In the rows, 128 means zero.
Rotation paths and how fast each direction turns (degrees each step):
Each turn is a multiple of 5 degrees from 10 to 175, or 0.
Each row of a path follows its step; steps can be skipped.
Rotation 1:
step 2: [129 139 120 124 125 127 127 130 117 130 134 132 124 120 139 131 125 125
 123 127 137 130 117 137 135 129 123 126 124 133 136 133 128 127 127 135
 132 124 122 126 125]
step 4: [129 124 133 128 131 127 126 129 126 132 128 119 130 134 132 127 128 133
 126 127 127 122 121 123 114 126 123 134 132 126 129 117 129 129 124 142
 141 137 126 134 128]
step 5: [134 137 130 126 117 131 125 129 126 131 129 126 131 122 130 122 123 123
 108 136 128 124 126 124 127 132 119 132 132 124 130 133 132 128 131 128
 129 138 127 122 132]
step 6: [134 127 122 126 132 131 136 128 120 126 124 129 130 118 117 129 125 121
 126 123 125 123 121 133 139 131 126 130 123 138 136 134 133 124 122 128
 136 134 132 132 129]
step 7: [140 134 129 134 135 124 118 118 127 135 132 125 131 137 130 129 119 128
 131 128 125 122 126 135 127 126 132 121 122 130 129 122 131 122 123 128
 129 131 130 140 132]
step 8: [129 136 120 125 131 128 122 131 126 134 134 126 140 124 140 117 122 137
 130 128 133 126 130 127 120 129 124 136 127 138 131 122 129 129 131 132
 131 132 122 121 126]
step 10: [135 124 134 120 126 124 132 122 126 133 131 131 130 121 134 134 127 126
 125 120 125 129 127 131 132 126 129 126 133 128 134 126 132 137 117 131
 142 129 131 140 137]
step 14: [139 129 119 127 128 128 131 121 127 130 134 124 129 108 128 125 127 136
 130 123 133 127 134 131 122 130 128 127 132 128 127 133 123 133 132 123
 135 132 126 131 137]
[131 128 128 129 125 130 124 129 127 130 126 127 128 129 127 128 127 126
 128 133 127 129 127 129 127 127 129 126 127 126 124 130 127 127 128 128
 129 125 128 129 125]	170
Rotation 2:
step 2: [141 119 128 124 127 130 112 137 133 131 131 127 121 130 133 132 128 123
 123 127 140 123 119 127 121 128 124 118 131 130 129 130 124 125 133 131
 131 123 126 129 129]
step 5: [134 119 134 129 138 121 115 126 125 128 126 123 130 132 135 126 130 126
 126 123 137 131 118 124 124 129 128 131 126 132 127 120 136 127 127 128
 131 139 117 129 136]
step 7: [145 128 122 126 132 120 128 135 130 126 130 133 128 130 126 127 130 128
 120 125 141 127 126 133 125 118 130 127 130 136 123 121 128 127 122 126
 138 122 122 129 134]
step 11: [133 130 126 123 137 134 125 129 128 124 133 130 125 135 136 133 131 123
 122 135 132 132 116 125 125 125 129 132 133 125 116 122 127 124 123 119
 132 118 121 135 136]
step 16: [129 124 133 126 135 136 129 129 133 125 138 129 128 126 133 128 131 128
 128 123 132 137 119 131 130 121 126 128 122 127 125 113 134 122 123 125
 133 134 118 122 140]
step 17: [133 126 133 125 134 136 122 134 134 139 130 121 130 131 128 127 136 128
 121 125 138 132 128 131 126 134 117 124 126 135 120 120 127 129 133 127
 139 129 122 126 137]
step 18: [130 124 123 128 131 126 122 133 137 126 139 137 132 129 132 135 129 125
 120 121 136 131 125 127 126 129 116 131 135 141 122 130 128 123 127 122
 137 130 120 128 129]
step 19: [136 132 130 125 131 142 129 131 134 118 130 135 118 130 131 139 129 123
 125 128 137 126 123 124 123 128 120 127 129 129 124 125 131 130 127 129
 138 117 119 127 128]
[129 129 126 126 127 129 128 124 128 127 128 132 128 130 127 128 127 126
 126 127 128 126 126 129 126 126 127 130 126 127 131 129 125 128 125 127
 129 125 131 129 130]	90
[127 128 128 125 126 125 127 127 129 129 132 129 126 127 128 131 127 131
 130 130 130 128 128 129 130 126 127 125 128 127 126 129 130 127 126 128
 126 129 128 132 130]	155
[126 126 128 125 130 129 126 126 128 128 128 127 131 127 129 128 130 131
 129 128 125 129 129 126 128 129 128 130 129 130 127 128 130 127 128 129
 131 126 130 130 132]	60
[128 125 125 128 128 129 129 129 126 128 130 125 129 128 124 127 128 128
 126 129 126 129 126 131 130 128 129 124 126 130 127 126 126 126 128 128
 128 126 129 127 129]	80
Rotation 3:
step 0: [131 132 126 124 126 124 128 124 136 132 132 121 129 130 129 128 130 125
 130 135 123 133 129 140 117 128 127 132 128 121 130 142 131 127 117 131
 124 127 138 127 132]
step 5: [138 137 128 126 136 124 132 130 130 120 134 135 125 125 128 126 125 131
 128 131 117 131 131 121 121 129 123 120 127 128 139 135 133 134 125 124
 121 130 124 130 125]
step 6: [128 129 126 121 132 122 126 131 124 125 134 138 128 125 123 135 129 137
 136 126 114 135 134 127 126 131 127 122 128 127 132 122 122 130 125 120
 124 137 123 127 122]
step 9: [137 133 130 128 130 125 132 131 136 131 125 135 117 124 129 120 131 125
 121 136 131 123 128 130 133 131 131 127 128 127 136 126 120 134 117 127
 119 123 130 133 131]
step 10: [123 133 126 130 127 131 128 131 127 127 123 140 115 122 130 128 131 133
 130 132 129 121 125 134 127 127 132 119 125 129 130 122 120 126 119 122
 119 132 126 139 127]
step 11: [123 131 127 131 119 137 127 123 123 126 130 131 129 116 131 131 129 138
 132 127 129 123 125 140 122 121 130 128 127 124 129 123 130 121 126 119
 126 133 123 137 129]
step 16: [134 129 132 132 124 124 136 127 130 129 129 127 131 122 123 138 127 124
 112 121 130 128 130 137 127 129 125 134 128 122 129 126 134 134 129 119
 133 122 130 136 125]
step 18: [129 122 129 120 134 128 126 127 124 124 123 136 128 125 136 135 130 123
 130 126 130 119 131 132 129 136 124 113 127 127 127 129 120 127 125 126
 126 133 129 132 142]
[129 131 128 129 127 132 128 126 127 128 128 128 129 129 128 127 128 129
 129 127 127 130 130 125 127 127 128 126 127 129 130 128 129 130 135 129
 128 128 126 128 125]	40
[130 129 127 129 128 126 127 125 129 126 131 130 127 129 129 128 129 122
 127 130 128 131 127 128 129 124 128 127 126 130 130 130 126 127 129 129
 127 128 129 128 130]	85
[128 124 127 128 125 130 126 128 129 123 127 127 128 131 128 129 130 130
 129 127 127 128 128 131 128 129 129 127 126 127 127 130 126 126 129 129
 127 127 127 129 128]	95
[128 125 126 126 128 130 131 127 127 128 129 128 127 125 126 129 128 130
 128 130 133 130 128 126 128 126 129 127 130 129 129 128 127 126 128 127
 127 125 131 130 126]	20
